In the rows, 128 means zero.
Named turns come first, each shown by rows before and after it. Which turns, in which order, take the first row of each pair that follows to the second? Write the first one first, as in the answered first pair.
j_519 (before -> after):
[151 163 116  98 127 131 183  95  91 147 148 144 109 122 108 113 151 112]  ->  [162 156 111 116 118 134 191  87  99 161 147 151 130 122 111 117 143 125]
[134 133 138 113 134 107 101 136 134 126 127 117 127 123 133  98 129 128]  ->  [123 145 140 104 139 120 105 138 120 124 126 110 120 123 130 101 134 115]
[120 115 132 131 143 134 115 154 133 106 123 128 123 127 131 124 123 121]  ->  [118 114 127 131 141 136 126 152 127 105 129 128 122 125 127 129 122 116]
j_361 (before -> after):
[113 147 120 119 128 130 125 104 105 123 124 121 108 128 133 136 148 112]  ->  [133 122 130 112 123 109  87 121 117 117 118 116 133 132 136 117 145 135]
[ 73 155  73 114 170 158 157 130 124 128 107 117  70 164  94 146 149 111]  ->  [110 121 114  92 166 102  74 166 164 102  89 100 105 164 101  91 151 146]
[117 162 148  75 151 109  90 140 127 112 123 107  70 134 141 119 119 107]  ->  [176  88 139 124 120  89  94 161 153 130 135 126 170 138 133 109 116 146]
[116 102  95 138 145 148 144 126 157 106 116 122 102 147  97 156 147 123]  ->  [111 105 110 128 150 137 114 133 160  97 108 115  92 146 106 143 151 124]
j_284 (before -> after):
[102 172  95 145 129 159 168  76  77 142 124 104 129  72 161 114  76 141]  ->  [ 95 183  99 124 141 157 162  81  71 129 129  91 112  79 160 112  83 121]
[126 112 140 117 131 104 107 136 135 117 135 117 130 148 131 104 139 137]  ->  [136 107 133 140 125 105 117 127 142 139 134 125 149 144 132 116 130 149]
[ 99 126 134 158 129 128 135 134 146 143 103 166 114  93 118 144 109 147]  ->  [ 94 128 124 156 129 141 159 136 127 137 123 164 113 100 114 149 119 122]
Then:
(two turns a pair)
[153 120 113 129  99 118  70 137 142 122 125 116 137 130 129 100 175 141]  ->  [141 126  87 131 102 154 121 132 106 110 149 124 122 141 121 123 182  98]  j_361 then j_284
[115 134 137 167 130 120  96 108 167 152 100  99 106 123 131 146 113 170]  ->  [131 107 132 180 119 125 113 118 168 158 106 101 137 122 127 143 119 175]  j_519 then j_361
[147 138 183 113  96  82  55 152 164 131  91  96 122 113 133  83 100 187]  ->  [ 78 194 121 149  92 165 185  86 108 168 119 125  76 106 114 171  96 127]  j_361 then j_361
[ 95 177 155  73 152 135 119 122 107  83 145 110  62 133 112 107 142  90]  ->  [167 103 145 171 114  99 105 110 172 160 124 147 181 112 117 112 118 201]  j_284 then j_361
[123 169 139  60 117 141 107 129 148 111 104 117  66 144 131 112 144 164]  ->  [142 138 102 132  90 166 177  99 154 163 121 156 132 136 128 148 138 183]  j_284 then j_284
[124 147 127 125 123 141 117 118 162 123 112 114 102 173 141 121 127 178]  ->  [123 139 107 140 114 165 165 112 139 126 141 132 117 179 126 145 131 149]  j_284 then j_284
[ 86 176 100  91 157 169 197 116  80 123 149 132  58 142 128 151 142  80]  ->  [198  49 115 136 120 115 142 173 145 123 152 152 217 149 127 100 131 152]  j_361 then j_361
[164  90 122 155 130 132 147 165 131 187 149 142 189 136 161 118 137 128]  ->  [161  95 150 113 143 117 103 192 132 152 145 124 165 147 170  87 145 124]  j_519 then j_519
[ 96 159 148 104 133 126 119 104 141 136  85 115  50 118 130 133 112 124]  ->  [131 112 163  97 131  92  79 146 164 104  86 110 100 127 129  97 120 146]  j_361 then j_519
[ 99 195 158  95 114 142 122  84 151 132 115 142  76 124 171 125 102 173]  ->  [106 181 125 131 103 170 185  82 128 149 131 167 111 131 154 158 102 150]  j_284 then j_284
[ 79 163 191  55 157 123  57 114 132  85 117 116  63 139 145 113 131 113]  ->  [ 97 150 192  99 140  95  37  87 178 141  90 127  90 112 153 122 111 184]  j_284 then j_519
[120 140 132 114 131 127 129 140 115 116 140 119 117 127 109 117 127 110]  ->  [131 129 133 143 124 112 118 126 144 145 120 127 133 118 119 124 122 148]  j_284 then j_284
[145 107 129 137 114 169 162 156  96  91 162 148 135 147 119 123 148  76]  ->  [135 137 173 102 130 115  70 158 143  99 122 115  80 135 148  95 135 130]  j_361 then j_284
[115 159 127 135 135 141 162 106 108 134 116 123 103 135 134 149 113 105]  ->  [152 122 156 116 135  98  99 132 140 119 105 106 132 140 144 110 114 138]  j_284 then j_361
[164  95 111 119 112 126 149 110 152 147 161 168 187 110 121 105 116 129]  ->  [125 138 101 125 119 147 178  79 134 164 153 168 142  96 121 138 111 118]  j_361 then j_519
[139 113 140 147 112 120 123 108 152 164 110 171 138 128 118 146 132 166]  ->  [136 114 156 108 126 101  84 133 161 133 106 153 116 134 127 120 139 154]  j_519 then j_519
[150 111 149 109 136 104  93 151 146 111 123 123 138 130 122 105 124 139]  ->  [102 157 128 117 140 152 157 115 110 129 131 133  97 119 117 150 123 100]  j_361 then j_361
[147 111 152  80 117  86  60 132 156 137 105  95 124 120 147  94 126 166]  ->  [149  87  99 111  97 158 183 122  91 129 169 131 166 141 107 137 141  87]  j_361 then j_284
[ 97 167 132 104 139 137 139 118 101 117 138 118  78 126 135 133 134  96]  ->  [122 154 133 152 121 115 118  96 148 174 105 130 108 107 142 141 118 167]  j_284 then j_284
[111 181  99 154 119 157 117  86 140 176 107 139 114 112 170 180 138 142]  ->  [117 176 142  95 136 125  46 129 144 127 104 103  93 120 175 128 149 137]  j_284 then j_361
[132 121 126 151 124 116 124 123 141 144 135 136 133 119 129 118 122 141]  ->  [122 130 130 128 128 128 140 133 114 115 153 128 121 128 127 120 136 105]  j_284 then j_284
